In the data rows, the value 128 means zero.
Here are some points:
[100 156 187 123  66 166 173 102  79 196 125 145]
[153 134 133 143 149 123 116 140 178 129 121  98]
[162 117 160 127 142 153 119 115  66 104 103 154]
[112 137 146 103 104 131 109  96 140 143  98 113]
[115 164 156 104 105 122 111  94 131 124 103 141]
[ 89 140 127 116 106  95 115 109 156 129 113 104]
[100 159 187 118  67 168 171 100  85 194 127 144]
[130 134 115 135 128  85 129 144 101 114 147 143]
[134 163 170 110 106  75  89 106 131  91  91 155]
[ 79 129  96  85 123 105  69 115  72  53 113 142]
[144 152  92 152 185 138 124 173 125  95 154 168]
[165 118 109 164 175 149 135 160 164 127 132 106]
[151 128 137 125 156  99 112 158 157 103 138 126]
[116 101 128 143  87 105 153 105 136 162 133  90]
[ 83 125 165 115  54 112 146  66  95 171  73  94]
[176  57 101 198 140 111 195 180  91 161 209 171]
[175  63 130 168 157  84 163 186 115 128 199 161]
[110 152 115 106 142 113 110 142 165 114 139 129]
[127 161 111 118 167  75  97 175 175  85 146  97]
[145 114 162 116 125 105  97 115 114  93  99 142]
[159 106 113 157 145 150 154 140  76 143 143 109]
[177  52 124 181 121 131 172 147 105 167 163 106]
[141 155 163 110 119  99  96 108  99  93  95 156]
[158  97 120 170 113 145 187 143 118 176 180  82]
[142 128  85 159 165 162 153 150  83 135 150 119]
[135 163 111 121 172  69 104 181 170  90 160 101]
[101 161 185 121  71 172 171 103  76 194 128 150]
[157 112 149 128 149 104 111 146 161 110 128 134]
[ 83 135 101  85 122  91  67 120  69  48 119  84]
[ 79 130 106  85 113 157 111  97 138 141 107 174]
[134 141 147 123 131 133 117 110  90 111  94 120]
[130 166 110 116 168  79 100 177 174  87 153  98]
[ 86 144 132  91  97  86  80  94 143 101  83 113]
[ 77 126 129  90  79 105  96  76 103 111  70  93]
[174  90 179 131 128 123 112 115 119 111  95 156]
[150 136 118 143 165 139 118 148 137 109 124 116]
[110 167 156 100 100 115 102  89 125 128  77 155]
[154 142 106 152 179 183 134 140 153 150 120 165]
[ 78 128 134  96  83 165 138  92 152 161 129 159]
[151 134 155 119 139 170 134 109 145 164 115 161]
[ 94 144 128  90 112 152 116  95 126 145 100 142]
[174  76 115 177 162 105 164 181  86 129 203 171]
[ 77 130  91  86 134 146  90 103 133 120 101 169]
[167 112 151 137 154 155 120 125  77 103 109 155]
[ 82 136  78  88 143  98  66 144  99  53 134 159]
[128 136 146 149 105 153 175 135  85 173 156 120]
[157 124  94 168 165 136 152 165 134 139 172 100]
[ 81 129 109  84 110 107  76 100  82  71  89 124]
[ 77 131  97  82 125 133  82 105 103  96  98 158]
[157 125 113 152 154 122 132 155  97 108 156  83]
[121 130 106 114 159 115  98 147 127  92 137 167]
[155 135 138 129 159 183 139 118  76 138  99 129]
[ 94 155 157 108  90 135 131 113 116 153 121 122]
[160  99 125 150 165  98 130 177 137 102 168 146]
[100 144 134 107 109  84  99 112 171 118 110 121]
[ 79 130 139  95  76 106 102  73 137 132  79  93]
[ 80 131  89  85 129  96  70 123  83  51 116 151]
[167 108 120 158 171 130 134 166 135 120 156 126]
[ 97 149  90 113 148 113  99 141 133  95 121  83]
[144 151 122 128 170 183 128 121 159 160 124 160]
[142 137 130 131 151 139 114 126 158 130 115  98]
[ 93 152 165 109  75 134 137  94 101 160 104 143]
[177  50  96 201 135 187 166 142 118 129 134 165]
[ 99 158 185 121  68 168 174  98  83 197 124 144]
[113 165 155 101 108 173 142  99 178 164 143  90]
[180  48  83 209 122 187 174 145 128 132 134 163]
[ 80 135 110  83 110 106  78 103  86  74  92 117]
[108 137 118  99 134 135  95 106 100 104  91 144]
[174  70  66 209 121 185 178 149 143 140 137 180]
[ 79 130 155 101  64 182 157 106 153 154 152 137]
[174  63  75 209 121 188 173 145 134 136 139 171]
[110 164 126  95 132 174 126 105 187 156 138 141]
[ 85 143 106  86 127 152 104 101 139 140 101 180]
[ 97 156 182 120  68 164 166  97  85 192 120 149]
24 more points follow, each with its number after it:
[164 121 112 164 176 147 132 161 166 127 135 105] 0
[154 135 110 153 177 116 126 178 150 103 155 170] 1
[ 96 146 105 101 134 117  90 121  76  74 114 102] 2
[ 92 151 127  87 113 118  90  96 117 108  86  75] 3
[ 79 131 114  83 108 169 122  96 133 155 110 135] 4
[102 159  75 114 176 106  88 171 169  88 145  71] 5
[145 125 139 121 149 114 111 140 155 112 123 132] 6
[ 80 135 158 104  64  90 110  66 176 148  88 103] 7
[178  40 127 182 150 101 173 181 121 127 194 175] 8
[134 128  72 159 169 163 150 153  86 128 153 119] 9
[ 85 149 147  95  79 103 106  77 186 146  98  97] 10
[178  46 108 192 144 137 167 170 142 127 160 137] 11
[117 165 170 107  94  83  97  90  99  97  80  75] 12
[141  78 118 145 140 118 143 148 126 128 155 177] 13
[177  82  80 198 141 160 174 167  83 133 182 173] 14
[177  62 141 161 155  96 142 176 134 104 171  89] 15
[177  36  87 210 115 134 204 164  69 184 199  69] 16
[173  86  66 208 131  82 236 163 185 184 186 117] 17
[172  83 176 132 134 144 121 111 132 131  98 160] 18
[177  51  84 210 119 129 208 168  72 188 204  69] 19
[107 156 119 107 136 157 118 121 118 109 133 104] 20
[104 141 145  99  98 110 106  91 112 117  85  95] 21
[ 99 157 163 108  87 132 132 107  96 148 114 137] 22
[ 77 123 157 104  60 173 156  98 153 163 146 137] 23
Which of these numbered points is nearest to each point below by angle, seen from the average point of the first points? Its number follows each.
[142 128 123 125 159 120 110 148 108  90 134 134] > 1
[ 96 154 134  90 110 109  89  97 118 104  81  82] > 3
[137  90 109 140 145  99 152 153 131 138 166 164] > 13
[ 75 125 162 110  56  84 122  65 167 158  83 126] > 7
[166 116 130 146 167 136 117 149 105  95 134 159] > 1
[125 166 170 110 100 138 131 101 150 133 125 129] > 10
[177  48 119 181 130 132 171 154  92 152 166 102] > 16
[142 130 100 144 167 177 133 141 108 126 122 141] > 9
[112 160 171 115  94 151 145 103  98 168 112 145] > 22
[163 119 102 169 175  90 152 193 142 112 195 172] > 1
[138  91 114 164 109 105 193 134 169 168 156 104] > 17
[118 165  74 130 187 187 121 139  80 112 121 156] > 9
[130 165  94 129 181 182 124 131  80 119 110 159] > 9
[125 154 130 110 140 138 108 123 125 112 126  85] > 20
[ 98 150  80 112 155 155  99 126 105 104 111 114] > 20
[132 124  96 140 164 113 121 171 153  95 151 119] > 1
[109 163  69 130 185 118 104 177 156  90 153  69] > 5
[157 132 174 118 123 101 101 116 116  95  98  87] > 12
[148 100  74 174 148 144 173 157  85 155 170 166] > 14
[ 88 142  79  98 151 124  84 131  83  65 120 140] > 2
[ 88 144 166 106  71  81 114  72 174 149  90 106] > 7
[ 94 152 129  93 107 127  98  95 118 121  82  69] > 3
[151 134 107 148 176 116 130 176 145 104 154 117] > 1
[164 124 106 161 175 149 131 159 162 122 131 104] > 0
[164 100 140 142 158 101 118 165 124  92 156  96] > 15
[175  78 174 132 134 126 112 121 154 126 103 155] > 18
[111 157 157 111 103 120 123  87 169 155 102 130] > 10
[175  62  85 202 137  86 222 171 183 165 186 121] > 17
[131 163 170 112 106  69  88 112 133  88  96 140] > 12
[169 101  76 192 158 118 189 183 178 139 173 114] > 17
[167 108  83 192 162 168 155 165  85 114 168 174] > 14
[171  96 173 132 137 122 110 123 111 100 107 161] > 18
[ 98 145 157 104  82  90 100  79 145 124  84 152] > 7
[112 133 162 111  91 130 132  90 131 146 106 111] > 7
[173  77  84 200 143 126 193 179  94 156 205  71] > 19
[169  76 104 181 154 149 157 165 158 133 146 121] > 11
[ 94 153 160 101  75 106 119  73  92 131  66  87] > 21
[175  65 122 177 138 130 163 155 116 144 164 110] > 11
[179  39  87 209 118 131 205 163  64 182 202  69] > 16
[150 147 140 123 153  93  99 153 173 104 130 132] > 6
[116 133 140 125 113 125 127 103 154 146 104  81] > 10
[106 136 141 116 105 106 116 100 173 141 105 126] > 10
[ 90 144 165 109  71 143 144  90  91 168 101 120] > 22
[ 90 150 180 116  62 177 169 107 167 155 156 163] > 23
[167  96 176 130 127 166 142 101 145 167 104 174] > 18
[ 89 139 116  89 110 129  97 101 113 103 110 112] > 3
[171  82 111 179 160  71 191 189 133 150 212 164] > 8
[165  91 148 145 147  87 123 161 156 104 151  91] > 15
[129 139 151 107 121 143 125 117 146 132 130 125] > 10
[167  92 140 153 119 162 177 128  91 183 145 131] > 16
[172  91 154 141 154  83 119 170 149  92 151 101] > 15
[106 167  79 119 181 100  96 180 128  73 162  70] > 5
[165 114 110 163 176 148 131 160 171 131 132  98] > 0
[ 96 154 102 102 142  80  91 149 176  94 131  85] > 5
[165 113 112 161 173 147 130 160 165 126 131 101] > 0
[ 79 134 141  91  72 107 111  72 117 133  72  86] > 21
